50 stands for zero in the data rows.
How far apart are the two rows of each pair, measured in a hidden way? 0 means very close, and 40 very far. Two or three weighted sums of its numbers give each row a place; it is the straight-line distance between the places.
[50. 55. 54. 47. 47. 51. 57. 57. 61. 47. 43. 40.]
[46. 64. 59. 62. 58. 50. 29. 55. 52. 51. 65. 36.] -> 17
[53. 51. 78. 38. 36. 65. 53. 71. 55. 81. 36. 54.]
[47. 47. 54. 72. 48. 38. 36. 43. 41. 48. 76. 34.] -> 24
[40. 43. 41. 50. 49. 33. 40. 35. 50. 51. 83. 37.]
[68. 29. 69. 49. 20. 53. 53. 57. 56. 59. 47. 44.] -> 25
[47. 50. 27. 53. 58. 33. 47. 22. 43. 28. 69. 41.]
[62. 64. 70. 43. 46. 42. 49. 86. 69. 70. 33. 73.] -> 6
[54. 56. 66. 51. 54. 45. 35. 58. 66. 46. 47. 58.]
[59. 52. 54. 46. 68. 49. 36. 45. 58. 49. 50. 65.] -> 11
[49. 56. 49. 44. 51. 54. 58. 51. 46. 45. 36. 53.]
[47. 45. 40. 54. 48. 74. 70. 47. 37. 55. 33. 47.] -> 15
[51. 44. 24. 45. 48. 50. 63. 34. 38. 34. 50. 56.]
[35. 38. 35. 49. 44. 67. 80. 41. 25. 49. 36. 44.] -> 10
[69. 48. 70. 42. 56. 48. 24. 57. 77. 64. 45. 53.]
[53. 64. 62. 60. 51. 69. 48. 66. 55. 59. 32. 60.] -> 13
[50. 42. 59. 17. 42. 42. 46. 56. 75. 68. 46. 60.]
[45. 38. 52. 47. 41. 42. 53. 56. 45. 56. 77. 41.] -> 27
[51. 63. 76. 61. 56. 74. 30. 66. 43. 53. 60. 36.]
[63. 59. 52. 53. 65. 46. 53. 53. 63. 63. 32. 65.] -> 28
[53. 27. 71. 37. 25. 55. 48. 35. 43. 78. 40. 45.]
[46. 53. 28. 52. 59. 36. 45. 33. 47. 30. 63. 49.] -> 29
[31. 41. 24. 39. 55. 33. 52. 29. 43. 37. 73. 42.]
[37. 51. 48. 43. 53. 56. 58. 56. 49. 45. 48. 55.] -> 23
[54. 39. 50. 62. 42. 50. 54. 38. 40. 39. 56. 41.]
[51. 53. 27. 56. 43. 29. 48. 40. 48. 10. 66. 48.] -> 16
[47. 49. 53. 51. 53. 55. 35. 43. 51. 53. 57. 55.]
[37. 35. 49. 52. 58. 65. 59. 36. 43. 56. 61. 34.] -> 8
[53. 41. 58. 51. 48. 67. 43. 44. 55. 56. 34. 51.]
[46. 40. 53. 13. 29. 41. 50. 52. 69. 53. 31. 62.] -> 17
[55. 26. 25. 60. 50. 36. 74. 31. 40. 26. 62. 40.]
[40. 64. 47. 70. 68. 63. 48. 48. 32. 39. 64. 31.] -> 16
[65. 60. 62. 50. 49. 51. 24. 58. 61. 53. 41. 65.]
[45. 33. 20. 66. 62. 34. 79. 16. 22. 33. 62. 36.] -> 27
[58. 53. 39. 44. 34. 35. 41. 46. 50. 30. 61. 63.]
[40. 27. 62. 46. 28. 51. 36. 41. 41. 61. 47. 42.] -> 13
[49. 54. 44. 41. 50. 29. 42. 38. 60. 28. 64. 44.]
[68. 76. 68. 61. 71. 54. 30. 70. 61. 47. 50. 58.] -> 16
[57. 40. 24. 49. 50. 31. 58. 38. 42. 23. 56. 44.]
[54. 59. 40. 40. 40. 38. 56. 52. 58. 35. 48. 58.] -> 18
[47. 48. 35. 43. 43. 33. 47. 35. 55. 31. 54. 50.]
[37. 36. 44. 49. 49. 46. 54. 37. 56. 51. 59. 39.] -> 7
[42. 41. 43. 61. 49. 46. 40. 25. 33. 37. 63. 45.]
[41. 52. 74. 48. 47. 60. 44. 76. 40. 73. 46. 58.] -> 9
[54. 57. 56. 70. 54. 45. 28. 56. 44. 45. 75. 39.]
[59. 66. 53. 58. 64. 50. 48. 52. 55. 54. 38. 58.] -> 27
[54. 44. 55. 29. 42. 53. 61. 56. 64. 61. 33. 50.]
[44. 77. 50. 38. 67. 48. 57. 68. 65. 61. 38. 66.] -> 19
[68. 53. 52. 42. 35. 56. 43. 56. 59. 44. 33. 60.]
[38. 26. 39. 39. 29. 54. 71. 46. 45. 56. 45. 49.] -> 13
[60. 63. 66. 44. 65. 47. 40. 65. 76. 70. 38. 68.]
[39. 38. 43. 66. 58. 50. 44. 35. 37. 33. 71. 42.] -> 12
[44. 51. 40. 42. 48. 41. 44. 37. 45. 25. 62. 53.]
[61. 47. 53. 50. 51. 51. 36. 45. 60. 50. 44. 58.] -> 9
[46. 23. 44. 17. 29. 51. 73. 49. 47. 69. 23. 51.]
[31. 70. 37. 70. 79. 68. 38. 43. 30. 29. 73. 29.] -> 15
[49. 44. 44. 58. 61. 52. 34. 33. 45. 44. 65. 41.]
[42. 29. 54. 49. 26. 69. 69. 51. 45. 78. 34. 50.] -> 12
[55. 62. 60. 32. 54. 61. 67. 84. 68. 73. 19. 61.]
[53. 47. 58. 66. 46. 49. 54. 48. 37. 48. 71. 44.] -> 19
[29. 36. 40. 60. 52. 58. 58. 48. 33. 42. 67. 39.]
[43. 59. 51. 67. 49. 76. 60. 53. 28. 41. 46. 39.] -> 12
[40. 45. 19. 47. 55. 30. 47. 26. 49. 27. 79. 47.]
[46. 43. 51. 59. 46. 47. 57. 43. 33. 55. 63. 38.] -> 26
[49. 20. 34. 54. 39. 57. 78. 29. 31. 42. 39. 37.]
[66. 32. 63. 61. 25. 45. 40. 53. 45. 58. 58. 34.] -> 30
[34. 54. 37. 39. 64. 52. 58. 46. 59. 56. 33. 55.]
[50. 36. 42. 60. 46. 51. 50. 36. 43. 39. 64. 43.] -> 19
[88. 79. 76. 60. 65. 33. 23. 90. 80. 68. 27. 81.]
[46. 46. 44. 47. 55. 43. 34. 45. 50. 33. 69. 54.] -> 27
[58. 42. 26. 67. 51. 39. 56. 29. 25. 22. 70. 46.]
[44. 55. 55. 60. 43. 55. 38. 53. 41. 39. 56. 48.] -> 11
[47. 55. 51. 37. 37. 41. 36. 45. 65. 42. 47. 60.]
[48. 43. 56. 55. 46. 55. 55. 57. 44. 47. 50. 53.] -> 14
[65. 54. 52. 52. 75. 44. 51. 61. 67. 61. 28. 61.]
[44. 34. 40. 27. 30. 49. 62. 39. 58. 58. 45. 51.] -> 3
[43. 25. 43. 38. 37. 45. 69. 45. 37. 55. 54. 45.]
[41. 55. 49. 58. 53. 56. 48. 43. 41. 43. 66. 36.] -> 4
[53. 46. 60. 44. 40. 52. 43. 50. 59. 51. 46. 52.]
[68. 48. 66. 46. 43. 51. 48. 54. 48. 49. 33. 62.] -> 12
[44. 41. 41. 44. 44. 53. 52. 39. 45. 59. 42. 44.]
[47. 25. 35. 54. 44. 50. 79. 31. 33. 47. 47. 40.] -> 8
[36. 45. 53. 53. 40. 73. 65. 50. 47. 62. 48. 35.]
[57. 55. 60. 53. 69. 58. 40. 54. 63. 80. 30. 64.] -> 12
[34. 30. 32. 45. 48. 47. 62. 34. 39. 63. 60. 42.]
[43. 37. 40. 38. 44. 52. 57. 36. 42. 52. 43. 42.] -> 11
[56. 49. 52. 49. 70. 40. 21. 33. 62. 55. 59. 58.]
[56. 36. 31. 62. 46. 35. 58. 29. 37. 17. 68. 52.] -> 7
[49. 24. 52. 48. 21. 60. 46. 36. 48. 58. 39. 50.]
[29. 26. 44. 34. 38. 48. 66. 43. 36. 66. 48. 41.] -> 27
[40. 69. 53. 67. 60. 57. 35. 60. 36. 47. 75. 36.]
[49. 55. 49. 48. 50. 53. 55. 51. 44. 38. 50. 53.] -> 31
[47. 18. 19. 49. 53. 43. 76. 28. 25. 41. 45. 45.]
[48. 44. 45. 58. 48. 52. 44. 35. 40. 45. 64. 45.] -> 11
[33. 58. 45. 43. 63. 50. 49. 46. 57. 41. 51. 54.]
[46. 48. 23. 45. 53. 40. 47. 30. 52. 32. 49. 54.] -> 15
[68. 48. 66. 50. 49. 60. 42. 48. 53. 68. 21. 63.]
[45. 23. 31. 34. 51. 44. 69. 26. 46. 46. 52. 50.] -> 18
[46. 63. 65. 58. 53. 56. 33. 53. 33. 48. 64. 36.]
[52. 66. 57. 45. 44. 38. 42. 58. 65. 35. 48. 64.] -> 35
[43. 36. 65. 49. 32. 73. 70. 48. 37. 54. 34. 41.]
[46. 72. 46. 64. 66. 54. 46. 51. 50. 37. 58. 53.] -> 16
[74. 52. 67. 48. 36. 59. 43. 51. 57. 51. 36. 51.]
[68. 45. 55. 51. 35. 56. 52. 41. 40. 43. 36. 57.] -> 8
[55. 65. 51. 39. 55. 59. 69. 69. 68. 74. 27. 65.]
[34. 57. 31. 57. 58. 54. 64. 40. 27. 26. 55. 49.] -> 7
[46. 69. 42. 43. 73. 40. 52. 61. 63. 46. 54. 62.]
[48. 23. 40. 49. 49. 62. 54. 24. 38. 63. 30. 43.] -> 17
[51. 30. 33. 53. 44. 33. 64. 29. 42. 43. 63. 46.]
[45. 25. 58. 55. 37. 40. 48. 50. 41. 55. 60. 39.] -> 8
[48. 33. 41. 26. 33. 44. 63. 42. 63. 53. 44. 54.]
[65. 53. 76. 57. 62. 61. 38. 57. 68. 63. 31. 54.] -> 16
[47. 50. 57. 47. 51. 64. 47. 50. 49. 65. 35. 54.]
[52. 43. 43. 40. 45. 28. 43. 36. 58. 26. 54. 62.] -> 15
[64. 55. 64. 41. 47. 54. 50. 72. 58. 60. 25. 64.]
[33. 38. 34. 38. 49. 49. 59. 37. 42. 54. 46. 44.] -> 13
[47. 57. 58. 52. 48. 40. 32. 50. 54. 42. 64. 47.]
[46. 44. 50. 55. 68. 46. 37. 38. 47. 54. 47. 47.] -> 4
[46. 34. 45. 63. 42. 44. 55. 33. 29. 43. 68. 36.]
[40. 61. 44. 64. 61. 72. 52. 52. 21. 39. 55. 48.] -> 18
[33. 50. 38. 58. 55. 56. 60. 42. 37. 49. 65. 38.]
[37. 56. 43. 50. 49. 54. 61. 63. 38. 37. 54. 48.] -> 7
[50. 46. 46. 52. 62. 38. 36. 44. 61. 42. 59. 44.]
[45. 67. 54. 56. 47. 50. 51. 68. 50. 45. 59. 50.] -> 14
[49. 32. 44. 36. 39. 55. 72. 46. 43. 60. 48. 45.]
[51. 64. 48. 41. 52. 31. 41. 54. 64. 27. 54. 65.] -> 24
[58. 54. 39. 32. 51. 45. 60. 41. 63. 43. 32. 58.]
[48. 37. 58. 53. 37. 71. 60. 54. 37. 55. 51. 42.] -> 20
[49. 44. 47. 51. 52. 37. 38. 43. 47. 40. 54. 47.]
[58. 69. 62. 40. 60. 54. 59. 80. 70. 71. 27. 61.] -> 6
[41. 71. 50. 49. 65. 49. 42. 72. 66. 44. 57. 61.]
[61. 51. 51. 48. 58. 35. 31. 31. 52. 63. 45. 53.] -> 39
[64. 50. 75. 44. 48. 68. 35. 54. 73. 73. 18. 61.]
[45. 49. 46. 59. 47. 58. 51. 42. 33. 30. 58. 43.] -> 20
[40. 33. 45. 61. 43. 51. 70. 34. 31. 57. 54. 36.]
[56. 53. 65. 66. 37. 78. 63. 57. 28. 48. 37. 39.] -> 23
[54. 74. 53. 63. 79. 47. 32. 53. 61. 50. 57. 57.]
[57. 60. 88. 53. 37. 62. 27. 74. 69. 63. 56. 61.] -> 19
[58. 31. 46. 54. 31. 43. 57. 51. 46. 50. 62. 46.]
[60. 35. 37. 46. 36. 50. 58. 35. 54. 42. 42. 53.] -> 23
[58. 75. 48. 50. 79. 37. 50. 75. 61. 64. 34. 61.]
[36. 32. 26. 44. 55. 32. 58. 21. 47. 45. 62. 49.] -> 24
[59. 52. 47. 40. 69. 50. 66. 54. 61. 65. 23. 67.]
[41. 77. 42. 51. 63. 66. 58. 56. 47. 32. 58. 41.] -> 15
[60. 43. 42. 35. 37. 37. 45. 36. 57. 29. 56. 56.]
[68. 56. 49. 51. 50. 32. 27. 45. 53. 31. 59. 55.] -> 18
[47. 34. 49. 23. 32. 48. 66. 49. 59. 67. 40. 50.]
[73. 58. 78. 43. 45. 47. 26. 73. 69. 59. 41. 65.] -> 12
[49. 31. 58. 47. 39. 58. 32. 31. 45. 67. 49. 45.]
[48. 59. 38. 50. 41. 34. 38. 56. 59. 32. 61. 58.] -> 25
[40. 56. 18. 70. 67. 54. 71. 33. 27. 17. 59. 35.]
[57. 50. 62. 55. 50. 57. 44. 51. 53. 43. 45. 55.] -> 27
[68. 62. 75. 50. 65. 51. 31. 68. 74. 69. 32. 62.]
[53. 64. 51. 68. 68. 58. 47. 58. 42. 49. 49. 43.] -> 20
[41. 29. 46. 52. 48. 40. 43. 23. 41. 59. 54. 32.]
[46. 36. 53. 63. 45. 53. 62. 38. 38. 64. 59. 41.] -> 9
[55. 51. 57. 58. 58. 50. 32. 44. 59. 63. 56. 56.]
[59. 75. 55. 39. 64. 44. 74. 88. 75. 76. 24. 72.] -> 22
[44. 37. 43. 64. 39. 62. 67. 42. 28. 52. 44. 39.]
[52. 42. 32. 72. 50. 27. 47. 30. 38. 25. 72. 38.] -> 12
[51. 29. 26. 61. 50. 20. 58. 21. 49. 33. 80. 38.]
[38. 53. 45. 36. 46. 34. 34. 46. 55. 27. 65. 50.] -> 17
[52. 28. 37. 53. 47. 24. 57. 33. 48. 27. 64. 43.]
[42. 53. 46. 46. 72. 66. 66. 50. 45. 66. 29. 52.] -> 11
[49. 41. 53. 47. 52. 59. 44. 52. 47. 73. 51. 38.]
[59. 51. 61. 42. 39. 47. 41. 47. 60. 43. 47. 54.] -> 34
[36. 66. 56. 53. 37. 56. 57. 70. 42. 41. 51. 47.]
[74. 51. 80. 38. 30. 63. 42. 65. 64. 72.  9. 67.] -> 26
[46. 36. 45. 60. 49. 46. 61. 41. 25. 51. 71. 40.]
[38. 45. 33. 64. 55. 64. 62. 43. 29. 44. 61. 38.] -> 21
[56. 25. 56. 52. 40. 68. 70. 50. 41. 64. 57. 41.]
[31. 52. 61. 55. 50. 68. 56. 58. 41. 59. 46. 37.] -> 25
[55. 44. 39. 47. 55. 49. 49. 32. 37. 33. 59. 53.]
[47. 54. 50. 33. 53. 52. 56. 46. 65. 67. 35. 61.] -> 18
[36. 67. 43. 58. 60. 61. 49. 52. 36. 28. 66. 45.]
[47. 74. 46. 30. 55. 50. 66. 73. 72. 47. 33. 66.] -> 17
[45. 39. 51. 61. 37. 59. 46. 42. 34. 38. 57. 42.]
[56. 55. 53. 48. 51. 36. 39. 48. 54. 56. 48. 50.] -> 27
[39. 49. 40. 45. 49. 52. 66. 56. 37. 41. 64. 41.]
[47. 50. 21. 51. 52. 30. 52. 31. 48. 12. 57. 52.] -> 19
[43. 69. 64. 71. 63. 62. 33. 63. 37. 37. 68. 39.]
[52. 45. 54. 42. 37. 42. 43. 44. 60. 34. 58. 50.] -> 19
[25. 54. 33. 59. 53. 56. 60. 50. 28. 30. 68. 29.]
[64. 57. 73. 49. 54. 39. 16. 56. 61. 46. 55. 61.] -> 30
[40. 73. 35. 49. 62. 59. 79. 67. 52. 51. 37. 65.]
[45. 51. 72. 43. 49. 81. 63. 70. 51. 81. 33. 51.] -> 23
[43. 32. 55. 30. 29. 61. 69. 46. 48. 60. 33. 55.]
[47. 50. 57. 44. 36. 36. 40. 52. 61. 41. 45. 53.] -> 19
[58. 43. 47. 60. 40. 39. 53. 44. 42. 32. 57. 47.]
[54. 48. 39. 45. 54. 45. 52. 41. 49. 31. 56. 57.] -> 20
[44. 59. 58. 61. 53. 48. 30. 63. 55. 35. 66. 41.]
[52. 32. 41. 44. 37. 40. 72. 41. 54. 41. 31. 47.] -> 16
[37. 53. 59. 48. 45. 67. 59. 46. 43. 67. 40. 45.]
[69. 43. 55. 37. 26. 46. 49. 49. 64. 34. 39. 57.] -> 29
[36. 39. 42. 52. 49. 76. 78. 47. 30. 51. 38. 38.]
[45. 79. 43. 43. 85. 32. 44. 71. 70. 52. 60. 62.] -> 25
[49. 68. 53. 43. 72. 44. 39. 59. 65. 67. 50. 63.]
[52. 45. 48. 39. 31. 60. 67. 46. 53. 58. 32. 45.] -> 8
[47. 43. 56. 58. 40. 51. 53. 46. 34. 55. 77. 31.]
[50. 34. 45. 61. 52. 46. 55. 42. 37. 41. 64. 37.] -> 18
[35. 61. 32. 54. 57. 55. 66. 46. 40. 35. 56. 31.]
[58. 45. 44. 50. 66. 44. 39. 34. 44. 51. 48. 52.] -> 18
[39. 29. 41. 40. 34. 43. 70. 48. 47. 67. 44. 56.]
[58. 37. 54. 35. 21. 35. 50. 56. 60. 45. 47. 55.] -> 12
